In the rows, 128 means zero.
One turn moves every row onto another: examples first, then more rows asked:
nep: [135 136 130 132 134 173  94 130 114 131 129 140 100 131 123 132 117 125
 137 169 133 116 150 127 110 118 137 144 126 115 132 212 114 129 132 127
 138 110 128 133 116]
Ketu: [131 152 144 123 140 149 142 124 120 144 167 133 140 160 124 128 138 160
 170 136 138 141 135 109  92 110 122 122 130 116 109 132 116 152 112 120
 127 122 121 108 149]
tugub: [106 130 149 144 124 184 176 137 126 114 115 154 127 121 129 135  89 108
 198 162 127 124 127 130 114 150 135 126 121 111 126 141 122 131 147 152
 135 107 127 130 120]
tuzak: [152 138 162 138 173 167 158 142 111 136 115 130 140 134 119 150 124 135
 177 145 115 131 112 118 138 120 142 141 107 153 143 108 106 120 164 135
 120 113 102 144 124]
gemuk: [124 160 105 149 100 137 121 132 132 112 121 119 148 147 128 127 122 116
 127 152 123 129 157 132 100 117 106 176  88 122 143 140 116 116 155 128
  98 113 133 139 103]
Kuf: [145 152  90 123 100 142 174 103  93 100 108 133 114 135 131 130 111  97
 108 164 143 148 137 136 128 120 145 129 128 126 117 126 118 101 137 111
 116 117 142 127 104]
ruma: [160 142 150 157 157 137 151 135 127  98 153 109 150 128 136 164 128 110
 135 166 123 125 117 147 135 143 121 127 147 112 106 124 104 108 138 126
 147 122 133 116 109]
nemop: [127 115 145 128 131 149 151 100 117 140 138 119 111 126 106 112 125 133
 155 145 114 120 129 149  85  91 163 141 154 121 108  99 127 127 150  88
 156 119 105 121 135]
pupur: [118 140 114 146 136 182 131 122  73 116 117 134 152 116 115 123 116 119
 142 148 128 124 116 114 111 126  91 152 123 167 119 179 111 142 140 123
 115 111 121 144 109]
Dage: [146 154 137 100 114 167 127 127 110 120 150 103 124 121 115 148 135  93
 126 145 139 131 100 122 128  83 138 154 115 134 121 171 105 152 128 136
 118 103 134 122  82]
kube: [117 123 128 127 110 152 161 110 110 133 113 126 116  92 127 130 105 134
 122 154 144 151 128 112 105 117 167 143  99 145 145 160 108  86 128 126
 137 134 111 151 106]
zugo: [134 132 120 132 135 132 133 135  78 120 131 121 121 143 133 114 118 125
 144 155  90 125 133 127 113  83 171 122 138 129 158  86 113 119 136 134
 154 117 136 126 108]
rebe: [101 118 118 150 117 175 182 114 103 145 114 157 142 117 132 126 106 151
 147 164 117 133 101 123 101 131 145 150 126 117 124 126 102 144 118 150
 123 116 134 113 146]
Rivam: [146 140 110 165 114 137 136 161 126 139 119 156 121 124 109 133 103 148
 145 155 153 116 125 130 140 105 124 142 161 109 123 136 119 137 117 120
 136 106 103  97 124]
fufa: [132 135 139 117 123 156 113 144  76 150 136 129 110  97 120 171 102 146
 150 148 141 118 112 119 111 126 147 138 128 153 119 152 124 161 125 152
 119 124 126 129 115]
vibup: [161 151 135 111 132 156 164 135  93 131 124 103 115 147 130 145  99  92
 146 104 156 140 144 112 123 120 107 143 154 130 107 156 112 136 149 127
 128 122 127 121 111]
kov: [115 132 173  98 144 150 130 115  98 146 116  93 124 124 131 126 101  98
 131 161 135 108 120 124  90 124 149 120 136 118 103 136 147 143 153  96
 133 110 127 140 134]
mituf: [134 140 176  98 155 162 146 124 125 152 133 134 120 121 140 106 146 129
 123 136 116 119 129 120 113 132 142 144 165 121 140 129 144 152 136 137
 126 141 102 132 120]
zum: [125 138 111 162 117 175 149 142 139 120 116 117 144 123 145 133 131 149
 152 124 143  92 116 128 137 127  95 125 117 131 132 135 139 123 129 108
 136 107 158 110 113]
Rak: [130 126 130 143 139 150 164 145 143 115 144 118 112 138  83 125 108 119
 143 168 140  99 122 132 140 142 162 123 141 129 105 133 107 149 118 130
 128 100  94 103 114]
Boz: [124 147 111 130 140 174  99 119 103 133 132 106 132 154 118 129 102 137
 143 133 118 123 139 136  98 115 127 144 101 160 168 129 107 155 128 134
 132  80 145 125 118]
gug: [144 139 147 148 114 158 116 136 111 102 140 117 126 131 121 102 109 108
 136 134 102 132 131 122  86 111 145 128 112  92  86 146 147 136 145 134
 135 122 108 157 105]
Fizoz: [126 141 120 128 112 145 158 139  94 113 131 112 119  92 138 158 117 103
 145 160 157  92 108 110 125 100 130 136 135 142 137 161 151 104 160 133
 124 107 110 112 103]
zuli: [142 135 106 153 144 153 157 120 107 145 134 139 122 131 108 148 118 117
 125 136 127 107 136 108 119 121 122 149  92 137 141 164 117 120 143 134
 135  95 175 144 150]
tepon: [133 108 131 144 144 161 149 110 109 152 129 115 108 172 127 113 110 111
 125 123 140 146 140 121 129 135 156 108 125 135 124 149 143 128 158 107
 124 140 126 153 129]
Vadaf: [124 149 127 136 134 149 109 129 138 120 129 129 173 154 135 122 105 123
 160 140 115 141  99 122 113 129 167 141 128 109 102 127 127 141 137 122
 157 107 129 159 108]
ruzo: [158 118 103 132 105 143 145 124 107 114 109 147 115 113 141 150 117 112
 126 151 129 125 138 116 109  90 164 129 104 100 139 131 102 144 131 136
 144  74 107 140 111]
bame: [137 133 150 131 103 167 186 126 114 122 152 132 132 119 139 113 111  98
 147 109 130 126 143 122 109 105 151 159 176 118 123 120 131 134 154 120
 134 141 134 133 103]
Zizo: [116 133 130 114 139 169 139 133 107 149 125 146 132 149 110 118 132 142
 133 132 123 105 128 129 112 119 129 123 120  79 150  70 109 132 138 128
 140 129 134 111 111]
gumu: [134 163 153 110 126 144 129 111 148 119 145 116 130 143 152 158 128 146
 136 154 150 103 102 146 144 108  96 132 147 114 126 127 113 123 146 130
 143 111 111 125 119]
git: [148 140 116 124 109 148 141 130 118 166 131 142 131 138 114 128 140 166
 174 169 140 130 134 134 117 141 132 153 107 122 129  96 103 157 120 115
 104 103 132 116 106]
dekaz: [126 130 101  97 127 149 113 133 144  83 125 150 119 114 127 142 111 117
 128 176 132 127 128 123 135 110 114 161 107 126 135 125 103 131 157  90
 141 104 131 128 122]
Pafub: [110 121 144 145 121 123 137 115 113 108 127 104 134 103 119 107 123  93
 135 147 131 136 145  95 110 110 159 157 145 120 116 121 130 110 134 144
  89 135 128 136  97]
lizop: [136 155 147 114 153 160 165  74 131 135 134 136 139 138 116 132 115 113
 131 139 179 132 159 137 123 123 113 138 128 134 124 118 149 132 159 150
 126 118 150 119 106]
zom: [123 137 129 117 161 157 139 131  95 142 145 124 130  82 136 150 130  87
 129 163 159 143 115 142 107 108 147 150 112 154 142 129 137 121 140 107
 151 111 151 138 104]
big: [150 135 115 127 131 139 114 125 124 137 113 128 106 138 140 133  94 133
  91 169 117 119 136 161 102 114 149 135  91 118 118 107 123 128 139 102
 113 109 140 144 127]
lita: [149 120 126 158 153 142 159 128 136 161 116 118 154 161 126 109  98 111
 132 141 138 151 125 126 120 126 160 136 140 105 137 152 114 124 165 124
 105  93 121 127  87]
Megog: [127 149 146 141 148 173 162 138 133 125 124 122 113 131 129 123 139 127
 142 126 132 140 122  89 103 104  82 121 168 121 119 141 158 127 127 116
 126 109 133 119 110]
raf: [133 132 112 131 132 165 164 116 109 114 124 149 124 123 139  91  92 142
 153 189 109 124 115 129  96  97 101 168 124 121 117 117  95 109 151 116
 125 113 127 138  90]
tar: [146 129 120  94 143 140 133  81 110 119 139 121 104 102 153 136 106 112
 140 176 147 120 124 141 121 126 169 136 127 137 137 127 127 109 127 150
 129 110 112 107 130]
Lif: [114 154 120 120 149 170 125 153 114 108 153  87 110 127 103 133 133 116
 145 156 114 137 137 110  93 102 145 174 136 119 127  89 116 140 159 132
 122 111 110 127  92]
gipav: [139 126 149 128 143 193 155 135  88 125 131 110 169 108 117 120 113 129
 154 168 105 144 122 131 109 120 127 144 129 142 169 102 109  96 144 111
 118 112 127 110 117]
bilo: [113 162 147 153 156 174 136 148 127  90 118 126 134 137  99 126 119 150
 148 145 155 137 125 127 107 102 151 158 139 146 108 108 120 124 152 135
 128  95 120 149  76]
padov: [134 113 135 143 117 152 146 102 125 117 115 129 121 119 102 117 144 123
 152 129 116 142 118 125 104 111 105 149 144  86 113  94 105  90 139 121
 115 129 117 126  98]
sudu: [121 125 129 144 144 180 159 140 121 126 160 149 156 143 137  92 104 141
 145 131 155 106 139 116 111 102 100 144 128  99 125 129 101 113 140 102
 108 135 124 113 118]
buno: [117 166 152 126 162 148 167 107 141 136 117 119 129 143 118 148  91 139
 119 169 129 142 133 135 100 134 148 133 130 111 122 131 115 118 169 146
 148 130 155  98  93]
Vunon: [133 133 148 108 117 145 141 123 111 105 148 136 132 124 104 133 132 150
 118 153 153 140 136 152 117 134 123 145  91 149 150 133  95 119 139 129
 103  86 161 132 121]
rorot: [128 147 139 116 168 154 130 112 122 123 123 129 125 132 140 116 135 158
 133 127 151 105 148 150 116 133 122 147 119 136 111 164 119 147 132 163
 144 127 106 103 133]

zugo goes to vibup
Vadaf goes to ruma
Now these:
pupur goes to big
Vunon goes to kube
Zizo goes to bame
Rivam goes to Lif

